Questions about the matrix below. Indices start at 1.
1) Give the entry directly below -0.057.
2) Give the entry at row 1, column 2.
3) Give the entry just left of -0.080.
4) Give the entry in the top-left corner.
5) Give the entry in the bottom-right corner.
6) Give the bottom-left entry.
7) Give the entry just left of -0.106.
8) Give the entry in the top-right corner.
[[-0.137 -0.089 -0.022 -0.257 -0.123  0.080  0.078 -0.006]
 [-0.191 -0.095 -0.083 -0.145 -0.024 -0.040  0.150  0.036]
 [-0.065 -0.013  0.024 -0.057  0.078  0.162  0.042 -0.008]
 [-0.060 -0.053 -0.054 -0.113  0.011  0.049 -0.075 -0.152]
 [ 0.070 -0.058 -0.045  0.033  0.206 -0.039  0.009 -0.072]
 [-0.071 -0.102 -0.056 -0.172  0.059  0.048 -0.254  0.016]
 [-0.048  0.093 -0.010  0.094  0.117 -0.100 -0.149 -0.025]
 [-0.081 -0.085 -0.040 -0.120  0.006  0.016  0.242 -0.067]
 [-0.063 -0.021  0.012 -0.080 -0.041  0.121 -0.250 -0.114]
 [-0.044  0.115  0.112  0.082 -0.257 -0.061 -0.035  0.064]
 [-0.020  0.052  0.060 -0.106 -0.097  0.179 -0.088  0.022]
 [ 0.060  0.183 -0.016  0.278  0.257 -0.207  0.008  0.007]]
1) -0.113
2) -0.089
3) 0.012
4) -0.137
5) 0.007
6) 0.060
7) 0.060
8) -0.006

Questions about the row below.
1) The 1st entry?
2) The 2nd entry from the left?
3) The 2nd entry from the right?
4) The 3rd largest entry?
5) The entry just left of -16?
(-38, 82, 49, -50, -16, -59, -3, 24, 21, -73)
1) -38
2) 82
3) 21
4) 24
5) -50

B = [28, -5, 12, -16, -12, 4, -28, 30, 16, 13, 23, 12]
The entry just left of -5: 28
What is the entry just right of the largest entry?
Answer: 16

M = [ 42  36  -9  70 -19]
The entry just left of 70 -> -9
The median of all entries -> 36

[[ 204.05  187.46  128.57  288.52   84.05  135.70  119.43  192.64  189.59
    97.81  132.97]
 [ 108.89  106.59  125.96   60.13  137.70  125.03  142.10   96.85  103.12
   143.91  125.10]
 [ 197.58  179.94  130.91  298.15   86.34  141.30  110.69  197.45  196.54
    85.40  136.41]
 [ 171.61  172.73  125.62  238.48   96.62  135.56  114.86  173.08  170.18
   112.74  134.73]
 [ 100.01  104.45  130.94   79.31  137.33  130.89  131.53  118.85  120.00
   121.02  135.46]
 [ 111.77   99.09  125.28   60.29  141.51  127.05  152.08   90.01  109.06
   143.77  126.98]
 [  94.99   92.96  132.76   44.02  146.35  125.03  143.49   87.55  102.10
   147.44  123.62]
 [ 105.62  105.65  125.18   54.62  140.19  123.86  142.04   93.23   99.96
   144.45  124.27]
 [ 108.61  104.39  125.19   59.62  138.79  124.15  143.67   95.73  103.48
   142.95  125.57]
 [ 163.68  163.05  140.77  228.82  109.13  153.40  101.81  181.29  170.22
    79.13  138.43]
 [-219.47  173.75  235.07  -97.71 -101.31  -39.96    0.86   77.59   -2.29
   303.89  209.56]
 [ 166.41  170.41  125.90  222.96   97.37  133.79  116.21  166.36  161.29
   115.49  132.61]
 [ 118.29  117.72  127.07   85.87  129.89  125.96  139.79  105.84  114.17
   143.64  128.85]
 [ 122.70  128.74  129.68   89.85  144.03  138.29  127.30  110.01  101.23
   136.93  128.71]]
Find the entry just left of 104.45.
100.01
The entry just left of 144.03: 89.85
Find the entry just left of 138.79.
59.62
The entry just left of 143.77 is 109.06
Find the entry just right of the largest entry.
209.56
The entry just left of 125.10 is 143.91
Find the entry just left of -2.29.
77.59
Find the entry just right of 139.79.
105.84

Questions about the array below.
1) Find the fourth entry in reading order.
2) Find the entry just left of the largest entry.
3) Find the entry just right of the largest entry.
4) Find the first entry in reading order.
((-1.2, -1.6, -0.7, -0.8, -1.4, -1.2, -1.0, -0.2, -1.6, -1.4, -1.3, -1.5, -1.2, -0.9), (-1.6, -0.2, -0.8, -1.1, -0.6, -0.8, -1.1, -1.5, -0.5, -0.9, -0.9, -1.4, -1.2, -1.5), (-1.4, -1.4, -1.7, -1.5, -1.1, -0.2, -0.1, -1.8, 0.9, -0.1, -0.4, -1.0, -1.2, -1.0), (-1.5, 0.6, 2.0, -0.2, 0.8, -1.1, -1.1, -0.2, -1.4, -1.3, -1.3, -1.4, -0.6, -1.7), (-0.3, -1.5, -1.4, -1.1, -1.7, -1.3, -1.6, -1.4, -1.0, -1.5, -1.3, -1.5, -1.6, -1.3), (-1.2, -1.3, -0.7, -0.9, -1.1, -1.4, -1.4, -0.7, -1.4, -1.5, -1.2, -1.2, -0.8, -1.5), (-1.0, -1.3, 0.0, -0.6, -1.3, -1.4, -1.2, -0.1, -1.6, -1.6, -1.3, -1.3, -0.7, -1.5), (-1.4, -1.0, -1.2, -1.3, -0.9, -1.4, -1.1, -1.3, -1.5, -1.5, -1.4, -1.1, -0.7, -1.5), (-1.6, 0.4, 0.3, -0.8, 0.3, -0.5, -0.9, -1.3, -0.7, -0.8, -1.3, -1.4, -1.3, -1.6), (-0.9, -1.3, -1.7, -1.5, -1.6, -1.2, -1.5, -1.7, -0.4, -1.0, -1.3, -1.2, -1.7, -1.0), (-0.9, -1.0, 0.2, -0.9, -1.6, -1.6, -1.6, -0.1, -1.7, -1.5, -1.6, -1.5, -1.6, -1.4), (-0.8, -1.3, -1.7, -1.6, -1.6, -1.4, -1.6, -1.7, -0.9, -1.2, -1.5, -1.3, -1.6, -1.1), (-1.4, -1.2, -1.0, -0.8, -1.1, -0.8, -0.9, -1.2, -0.9, -1.1, -1.0, -1.4, -0.8, -1.3), (-1.1, -0.7, -1.7, -1.6, -1.6, -1.0, -1.5, -1.7, -0.2, -0.9, -1.5, -1.3, -1.8, -1.0), (-0.8, -1.4, -1.4, -1.0, -1.6, -1.0, -1.5, -1.4, -0.9, -1.1, -1.3, -1.5, -1.6, -1.0), (-1.4, -1.4, -1.2, -1.5, -1.1, -1.2, -0.8, -1.3, -1.4, -1.0, -1.2, -1.1, -1.2, -1.1))
1) -0.8
2) 0.6
3) -0.2
4) -1.2

grid =
array([272, 237, 153, 492, 888, 116, 408, 247, 440, 353, 633, 919, 266,
       249])
The entry just right of 440: 353
The entry just left of 492: 153
Give the largest entry.
919
